In the data rows, 128 means zero.
Here are some points, one per row:
[142 183 146 147 146 143 141 144 143 141 148 209 143 186 142 148 146 149
 144 255 151 144 149 145 143 228 158 170 152 142 187 146]
[178 152 182 170 174 193 203 179 153 198 179 165 193 161 159 171 175 169
 168 161 157 167 171 190 164 163 195 171 177 200 163 168]
[181 159 185 173 175 175 204 177 155 194 163 158 191 156 159 166 172 169
 177 164 158 174 170 187 164 165 187 174 174 194 161 176]
[177 154 176 173 178 171 166 171 161 181 170 156 175 156 150 166 169 167
 179 148 161 182 167 179 159 159 180 169 170 181 160 172]
[190 159 172 152 172 191 221 176 150 202 167 164 197 163 174 166 175 172
 191 185 160 173 172 204 167 162 186 190 187 197 163 179]
[168 169 167 163 161 172 153 161 166 157 165 162 167 175 159 165 165 166
 163 166 163 173 160 167 170 157 164 176 160 163 166 168]
[175 159 174 181 177 164 166 166 154 182 186 156 178 157 163 166 171 166
 170 148 162 185 171 189 161 157 180 167 175 188 158 170]
[142 152 145 160 149 148 174 149 200 143 168 147 147 157 251 158 151 155
 152 138 197 149 150 173 180 137 138 138 141 139 138 145]
[173 163 177 177 181 181 159 171 171 172 183 159 178 159 161 166 169 167
 175 152 167 176 168 183 175 159 178 172 168 176 160 181]
[169 188 164 147 168 155 176 164 171 156 167 180 155 167 155 155 167 164
 153 186 170 151 166 152 158 184 166 225 163 159 174 160]
[174 159 175 175 167 185 170 171 160 196 171 157 175 155 157 168 173 165
 170 155 161 179 171 173 151 166 212 175 175 196 155 183]
[173 158 181 173 173 198 149 181 169 176 182 159 174 153 150 162 181 172
 180 158 167 199 166 188 186 151 153 182 164 170 167 176]
[175 156 174 176 176 173 172 172 160 192 166 154 177 154 153 166 171 168
 176 149 158 181 169 182 159 162 192 170 171 191 159 172]
[180 160 175 164 166 175 185 179 163 188 173 158 186 161 158 174 173 167
 176 155 162 188 175 174 167 168 209 168 182 183 160 177]
[162 177 156 158 160 164 176 160 155 154 149 170 157 181 152 155 155 162
 158 176 157 148 163 148 158 220 153 180 150 150 190 155]
[152 170 147 150 150 158 167 147 189 156 141 160 148 165 197 154 154 152
 148 153 175 146 156 152 171 136 129 145 139 152 165 151]
[191 164 187 180 176 182 193 180 171 199 165 155 194 161 158 176 174 177
 169 168 168 173 165 186 162 172 190 173 186 205 160 185]
[149 179 175 158 161 149 163 154 146 173 143 164 152 176 147 157 167 169
 158 177 162 148 184 146 153 189 174 192 158 157 173 161]
[173 165 180 171 173 186 207 185 176 173 186 165 186 165 173 165 173 168
 183 168 165 178 167 182 162 157 177 166 171 187 163 183]
[176 164 173 175 168 159 170 168 171 176 166 162 184 167 164 165 170 171
 171 174 162 180 169 159 166 155 135 159 158 182 156 171]
[144 169 137 142 155 144 136 149 139 138 139 242 151 169 138 155 151 153
 140 216 154 141 151 141 140 234 156 196 152 144 166 139]
[157 155 148 154 157 170 160 152 184 152 160 158 153 157 210 158 152 154
 152 142 184 159 153 155 201 137 149 139 147 146 154 153]
[150 158 144 149 151 162 155 141 183 141 148 149 144 154 255 149 144 147
 142 134 191 148 149 154 161 137 138 136 145 140 150 145]
[170 153 145 149 147 173 160 151 198 153 181 154 150 158 226 161 150 151
 156 145 163 161 155 151 193 138 137 136 147 146 153 154]
[177 155 197 186 165 181 239 175 163 202 191 148 187 153 152 167 164 174
 181 175 155 197 163 173 191 171 149 217 190 183 161 165]
[173 156 175 173 171 174 153 166 160 186 175 152 173 158 155 169 173 168
 174 148 156 195 167 176 160 157 157 173 173 190 157 168]
[168 152 163 175 171 169 135 164 174 167 201 150 168 154 157 162 165 166
 164 142 162 187 166 186 167 149 170 160 161 169 155 164]
[143 167 149 144 147 137 140 161 124 140 139 182 145 167 124 163 149 146
 147 164 133 142 145 138 130 162 157 161 170 142 161 145]
[165 158 159 161 159 186 173 152 176 152 166 154 169 166 167 166 168 168
 158 149 168 156 160 180 174 152 139 135 167 164 161 172]
[171 160 174 169 177 177 221 186 158 195 159 154 180 157 156 175 171 172
 181 159 158 173 171 193 155 178 163 182 176 198 162 177]
[185 160 188 174 175 181 184 174 163 186 165 164 189 160 160 170 173 171
 191 155 161 173 171 184 164 170 196 177 172 209 159 180]
[157 154 150 153 150 164 170 154 169 150 151 154 150 160 182 158 153 151
 151 140 176 153 152 158 174 131 142 139 148 151 154 150]
[144 171 148 145 148 138 143 151 134 139 150 195 140 179 134 153 143 156
 146 221 141 142 149 140 142 215 170 166 157 138 174 141]
[174 158 174 181 177 180 167 170 166 186 182 159 177 160 162 168 168 171
 177 149 162 186 167 191 164 161 184 175 170 189 159 176]
[162 156 152 158 160 189 168 157 176 159 151 147 154 147 152 161 168 162
 168 137 180 166 165 168 174 148 151 136 151 161 155 163]
[175 158 173 178 172 169 180 156 166 180 172 157 197 159 143 166 171 163
 195 141 155 173 166 185 157 168 206 173 173 170 165 175]
[147 188 143 150 151 138 137 149 146 146 146 192 146 183 141 153 152 146
 145 219 153 147 155 141 145 228 153 168 145 150 191 141]
[169 160 159 160 164 165 204 168 186 169 155 168 159 158 181 167 166 162
 159 157 170 177 160 176 176 144 171 152 166 157 160 164]
[169 163 171 169 164 168 188 173 167 166 175 161 176 156 172 168 174 171
 174 159 165 172 168 171 175 148 154 148 172 165 153 174]
[143 151 145 144 144 156 178 141 244 144 155 148 150 142 221 153 147 149
 144 144 177 140 150 163 208 134 142 136 138 142 150 142]
[175 155 177 177 172 181 168 172 162 197 179 157 180 160 158 166 172 166
 178 149 163 186 171 186 162 164 189 171 166 196 158 174]
[164 153 163 169 169 177 182 164 188 159 168 155 171 161 158 160 165 162
 163 149 171 165 167 166 178 148 159 143 160 163 151 163]
[151 163 151 151 146 140 146 149 127 145 145 172 146 167 132 156 150 153
 145 172 145 141 157 144 138 184 170 187 164 147 170 152]
[172 161 166 174 158 181 185 158 178 154 175 155 161 154 183 160 167 160
 165 151 170 162 168 182 179 150 142 144 160 155 159 163]
[180 157 201 182 166 167 197 182 156 201 168 169 179 163 156 166 173 169
 178 161 159 171 170 193 168 161 185 171 187 200 161 182]
[148 195 149 153 151 141 137 158 151 144 150 186 149 175 141 155 154 151
 150 251 153 151 154 143 146 212 166 163 157 146 170 147]
[177 170 167 169 175 155 167 178 162 179 158 171 170 170 150 167 169 174
 169 182 157 157 170 158 157 184 176 160 166 155 175 167]
[160 176 158 160 160 147 147 162 156 156 159 176 160 173 149 161 162 167
 160 215 159 152 167 148 149 199 165 181 154 155 180 159]
[163 168 175 158 161 141 147 164 138 164 180 175 164 153 146 161 171 170
 165 175 163 160 164 143 147 183 172 166 157 174 189 162]
[152 189 150 153 153 139 143 154 148 148 148 203 147 173 144 158 154 157
 151 253 149 149 154 144 150 216 167 160 152 147 184 148]
[155 153 147 153 155 176 155 150 188 146 170 151 145 151 222 156 152 153
 150 138 187 154 156 161 198 138 142 138 149 148 150 152]
[171 160 177 178 176 165 179 178 158 179 153 153 184 152 153 164 170 172
 178 149 159 174 163 175 159 162 205 164 175 193 160 182]
[172 154 171 170 162 164 152 170 149 177 164 152 169 156 146 173 173 165
 174 154 151 176 162 163 147 155 139 177 184 177 155 166]
[167 161 171 166 176 151 163 165 163 142 161 164 152 175 151 165 187 167
 177 192 160 157 160 156 164 180 187 176 193 176 176 161]
[159 160 160 155 159 143 141 166 141 149 157 156 159 163 136 162 157 156
 159 175 145 150 156 146 141 183 146 154 171 145 159 164]
[165 158 172 172 175 168 148 165 148 167 145 160 154 162 159 167 162 162
 171 255 160 161 168 142 167 149 196 171 161 166 167 174]
[151 150 144 151 157 170 173 146 255 140 174 153 142 148 244 156 153 153
 146 150 180 148 149 145 171 142 140 136 146 145 145 153]
[140 157 143 141 143 142 135 145 250 144 144 156 143 155 255 146 145 146
 142 145 187 144 146 138 207 148 147 147 152 147 155 142]
[187 164 194 174 170 182 203 178 165 198 170 164 192 164 162 171 173 172
 191 166 163 176 172 190 160 165 189 173 179 200 163 181]
[141 188 144 146 147 145 148 141 139 140 145 206 141 191 141 150 141 149
 141 254 150 144 147 148 143 219 159 177 150 142 185 143]
[177 168 178 174 179 165 160 173 166 176 166 170 179 167 158 169 171 171
 179 178 160 167 167 169 165 183 175 192 174 166 172 178]
[151 168 152 151 151 148 144 150 133 148 145 163 149 167 138 156 152 166
 152 180 147 147 158 143 135 174 201 174 163 146 171 151]
[168 155 174 175 172 177 150 169 172 190 185 153 176 158 154 167 173 167
 172 153 161 194 169 178 169 154 165 171 170 178 157 170]
[152 159 147 151 157 179 142 150 205 148 173 154 149 156 214 159 151 153
 151 143 181 154 152 158 184 139 133 138 148 146 155 159]
[161 159 164 164 158 188 155 162 180 157 183 158 157 162 223 163 166 166
 162 149 168 159 168 165 186 143 165 139 150 152 153 162]
[149 178 151 153 154 145 149 151 155 149 149 192 149 184 147 157 155 158
 151 244 163 149 164 148 157 216 166 187 153 147 184 153]
[144 164 140 141 147 137 150 140 137 151 146 159 149 175 138 146 154 156
 144 242 161 144 159 140 138 211 155 170 144 155 178 149]
[159 175 162 154 166 150 154 160 149 150 158 172 156 179 145 161 159 172
 152 201 157 150 162 156 155 182 176 181 161 153 171 160]
[177 156 178 179 167 181 172 183 169 203 153 162 179 156 158 173 183 169
 189 160 165 176 167 203 169 174 187 176 175 193 159 188]
[172 162 162 169 175 156 136 180 173 173 131 168 174 180 145 150 153 172
 180 181 164 161 177 165 154 149 175 193 192 177 180 169]
[174 159 163 196 178 192 192 180 161 201 167 162 193 166 169 170 175 174
 178 157 155 191 175 186 161 172 173 174 173 202 166 176]
[180 161 177 179 176 176 166 178 170 183 181 161 181 162 162 167 171 170
 179 154 165 189 173 190 170 160 174 173 174 187 155 175]
[163 160 156 157 155 170 186 157 179 154 155 162 152 155 192 162 157 160
 154 139 175 167 156 153 179 139 155 140 150 159 155 156]
[142 149 141 145 144 172 143 145 221 141 167 140 141 151 255 149 147 146
 143 139 181 146 147 157 204 144 138 138 144 143 151 145]
[170 161 176 174 171 172 175 181 162 189 176 157 176 157 153 176 174 165
 174 163 156 190 168 181 154 159 147 174 189 179 157 168]
[186 161 182 176 173 180 188 178 163 194 161 160 192 162 158 172 172 168
 185 156 165 176 171 176 162 169 207 172 177 190 157 174]
[170 152 171 178 165 145 170 170 160 175 192 162 189 166 174 176 178 164
 176 152 157 212 176 175 159 151 151 189 175 163 157 185]
[145 151 142 148 153 166 154 145 215 144 162 139 144 152 220 154 149 149
 146 136 172 151 150 162 207 138 138 138 143 144 147 145]
[141 189 148 147 153 136 136 148 139 138 144 202 144 176 131 147 142 143
 146 217 145 146 146 140 146 237 145 146 153 138 156 147]
[159 167 161 160 162 147 146 182 149 147 151 177 156 174 145 161 167 163
 158 193 160 153 162 149 154 208 172 173 153 154 164 166]
[183 162 192 180 167 188 180 188 169 201 170 161 187 168 166 175 177 176
 186 163 162 185 174 199 164 174 173 176 183 194 162 184]
[179 158 172 179 171 175 156 172 174 184 189 157 177 159 159 168 170 170
 173 150 163 193 169 186 169 159 171 169 168 178 155 174]
[165 157 171 167 176 186 217 179 144 192 176 163 156 156 149 176 161 171
 173 156 159 157 164 164 151 158 148 172 212 188 166 172]
[176 163 192 179 177 195 151 172 178 192 164 163 200 159 168 174 172 173
 186 160 171 186 171 185 181 162 169 172 188 180 171 166]
[174 171 184 189 179 169 168 168 170 255 183 162 175 166 174 165 183 165
 168 156 162 161 156 166 171 176 192 202 170 173 154 182]
[168 158 202 167 169 171 162 173 167 187 155 153 192 153 146 175 167 164
 173 154 161 175 166 176 168 162 202 181 172 172 164 178]
[147 150 144 155 152 161 137 153 204 145 206 144 154 152 200 154 153 154
 155 140 175 163 158 157 202 139 140 136 150 147 150 156]
[147 180 148 148 139 143 143 147 157 147 145 222 143 180 147 151 149 155
 146 233 160 148 159 145 146 245 157 180 149 151 183 149]
[171 156 188 173 168 154 183 177 159 168 146 151 177 162 164 174 167 171
 179 181 161 161 170 163 159 179 171 228 152 184 166 176]
[177 164 198 176 178 183 189 173 155 194 165 155 186 157 155 170 172 179
 182 161 167 174 174 197 162 170 173 147 178 181 167 183]
Along one direction, these points spread out more than along any other. For each point below, how far along it does it lie, from 0 to 99? 50 is the average, and the first point above lies past it. One standard deviation of the points above along it is 16.
[151 163 151 151 146 140 146 149 127 145 145 172 146 167 132 156 150 153
 145 172 145 141 157 144 138 184 170 187 164 147 170 152] 69
[172 162 162 169 175 156 136 180 173 173 131 168 174 180 145 150 153 172
 180 181 164 161 177 165 154 149 175 193 192 177 180 169] 49
[149 179 175 158 161 149 163 154 146 173 143 164 152 176 147 157 167 169
 158 177 162 148 184 146 153 189 174 192 158 157 173 161] 59
[177 170 167 169 175 155 167 178 162 179 158 171 170 170 150 167 169 174
 169 182 157 157 170 158 157 184 176 160 166 155 175 167] 51
[174 159 175 175 167 185 170 171 160 196 171 157 175 155 157 168 173 165
 170 155 161 179 171 173 151 166 212 175 175 196 155 183] 35
[162 177 156 158 160 164 176 160 155 154 149 170 157 181 152 155 155 162
 158 176 157 148 163 148 158 220 153 180 150 150 190 155] 64
[170 152 171 178 165 145 170 170 160 175 192 162 189 166 174 176 178 164
 176 152 157 212 176 175 159 151 151 189 175 163 157 185] 38
[142 152 145 160 149 148 174 149 200 143 168 147 147 157 251 158 151 155
 152 138 197 149 150 173 180 137 138 138 141 139 138 145] 58
[167 161 171 166 176 151 163 165 163 142 161 164 152 175 151 165 187 167
 177 192 160 157 160 156 164 180 187 176 193 176 176 161] 53
[175 158 173 178 172 169 180 156 166 180 172 157 197 159 143 166 171 163
 195 141 155 173 166 185 157 168 206 173 173 170 165 175] 36
[187 164 194 174 170 182 203 178 165 198 170 164 192 164 162 171 173 172
 191 166 163 176 172 190 160 165 189 173 179 200 163 181] 30
[175 156 174 176 176 173 172 172 160 192 166 154 177 154 153 166 171 168
 176 149 158 181 169 182 159 162 192 170 171 191 159 172] 36
[168 152 163 175 171 169 135 164 174 167 201 150 168 154 157 162 165 166
 164 142 162 187 166 186 167 149 170 160 161 169 155 164] 42
[169 163 171 169 164 168 188 173 167 166 175 161 176 156 172 168 174 171
 174 159 165 172 168 171 175 148 154 148 172 165 153 174] 42
[143 167 149 144 147 137 140 161 124 140 139 182 145 167 124 163 149 146
 147 164 133 142 145 138 130 162 157 161 170 142 161 145] 71
